Families of rows that turns and mirrors carry onto each other, the same ones carrying the whole set onto itself: the rest of each named row's family, in list order:
4 families of 8 rows:
peset: 9 -12 -15 5 0 -7 -7 14 -8 1 5 5 2 7 6 4 -4 -2 8 -11 -5 -3 18 2 -3 2
konu: 1 -16 -19 1 -2 -4 -3 12 -9 -5 0 9 -3 3 -8 -4 -5 1 17 -15 2 -1 10 -4 -2 1
Lugu: 7 -9 -13 1 -2 -10 2 15 -14 3 12 11 4 5 0 1 2 0 9 -13 2 2 13 -1 -2 0
Kifo: 4 -3 -25 -7 0 6 -3 16 -7 -2 -1 11 2 10 -1 1 1 1 15 -15 -1 -9 11 2 1 -2
zitar: 6 -3 -16 -3 1 -7 2 14 -13 2 14 12 -1 8 1 2 5 1 9 -11 3 1 13 1 -1 -3
vibo: 2 -16 -13 -1 0 -8 0 15 -12 -6 1 12 -2 1 -7 -1 1 4 17 -8 1 -2 10 -3 -6 -1
zazib: -5 2 1 -14 4 3 14 -24 10 -1 -6 -8 17 -1 -21 -7 3 -11 -4 -1 -2 -6 2 -5 -2 -2
vemon: -5 1 -1 -9 -1 7 10 -24 12 -1 -3 -16 13 -1 -5 -5 0 -13 -4 3 7 -3 0 8 4 0
soku: -3 -2 5 -8 -1 2 12 -22 9 -1 -3 -15 17 -4 -5 -4 4 -10 -3 6 5 -3 1 9 0 -1
savu: 3 -10 -23 -1 -4 3 -3 16 -8 0 -5 8 7 5 -3 -3 -2 0 14 -19 -1 -5 12 -1 2 2
nimu: 9 -5 -17 1 4 -4 -7 15 -6 -1 8 7 -3 9 8 7 -2 -2 9 -8 -5 -5 17 2 -2 0
Bokup: -2 2 2 -14 3 7 14 -16 12 -8 -4 -15 9 -2 -15 1 7 -9 -4 10 -3 -12 3 1 -4 -7
vok: -2 5 6 -14 9 -1 11 -24 7 -4 -2 -9 3 1 -5 -1 8 -11 -3 14 3 -4 5 -1 0 -8
Bufa: 2 -8 -17 -5 2 -4 -1 16 -11 -8 4 14 -8 6 -6 0 3 5 18 -7 1 -5 8 -1 -5 -4
lizuz: -4 4 -4 -14 2 10 12 -18 15 -8 -4 -17 7 0 -15 0 4 -12 -4 7 -3 -11 3 1 -1 -5
Panis: 5 -7 -18 3 -2 -7 0 13 -11 3 11 8 2 6 -1 -1 -3 -2 9 -18 3 3 14 -2 1 1
Defud: 5 -13 -15 -2 -2 -2 0 18 -12 0 -4 12 11 2 -3 -1 4 3 14 -12 -2 -5 13 1 -3 0
fofug: -4 9 0 -19 7 6 15 -22 10 -3 -3 -5 11 2 -19 -5 6 -9 -3 2 -3 -8 0 -3 -2 -6
suviz: -2 -3 9 -7 4 -4 11 -25 6 -2 -6 -11 10 -4 -7 -4 4 -13 -5 11 2 -1 7 -3 -2 -4
sugad: -5 6 -3 -17 5 6 14 -24 12 -2 -5 -7 12 2 -20 -7 2 -11 -4 -1 -2 -8 1 -5 0 -3
zop: 9 -8 -20 3 2 -4 -8 13 -6 1 7 4 -2 9 7 5 -5 -4 8 -12 -5 -4 18 1 -1 2
bab: -4 -1 -3 -10 1 9 13 -19 15 -7 -7 -19 11 -3 -16 -1 0 -13 -5 4 -2 -9 4 0 -1 -2
Som: 0 -8 -23 -3 0 0 -3 12 -8 -7 3 10 -10 7 -7 -3 -3 2 18 -13 1 -3 9 -2 -1 -1
Bope: -5 -1 0 -6 2 1 8 -28 10 -1 -6 -15 6 -1 -8 -6 -2 -17 -6 4 4 1 7 -4 3 -3
nuz: -5 6 -2 -12 7 4 8 -27 11 -4 -3 -12 0 3 -6 -4 1 -15 -5 8 3 -3 5 -2 4 -5
Zuz: -3 3 6 -13 3 4 12 -20 8 -3 0 -12 13 -1 -3 -1 9 -9 -3 11 5 -7 -1 10 -1 -4
dul: 5 -2 -21 -2 -1 -4 0 13 -10 2 13 10 -3 10 0 0 -1 -2 9 -15 4 1 12 -1 2 -1
merud: -3 -4 2 -10 1 5 14 -17 12 -7 -7 -17 14 -5 -17 -1 5 -11 -4 8 -3 -10 5 0 -4 -4
Roka: -3 4 4 -18 6 1 16 -22 9 -2 -5 -6 16 -1 -20 -5 6 -7 -3 3 -3 -7 2 -4 -4 -4
Mamif: 6 -5 -16 -8 2 1 -1 19 -11 -2 0 14 6 7 -1 3 8 5 15 -9 -2 -9 11 2 -3 -4
tosa: 10 -8 -13 2 3 -7 -5 15 -8 0 7 7 1 7 7 7 0 -1 9 -7 -5 -4 18 2 -4 0
mopag: -5 7 -2 -13 2 9 10 -22 11 -3 0 -14 8 3 -3 -2 5 -12 -2 7 7 -6 -2 10 3 -3

Same family as Roka: peset, zazib, nimu, fofug, sugad, zop, tosa
Same family as vok: Kifo, savu, Defud, suviz, Bope, nuz, Mamif
Same family as vibo: konu, vemon, soku, Bufa, Som, Zuz, mopag

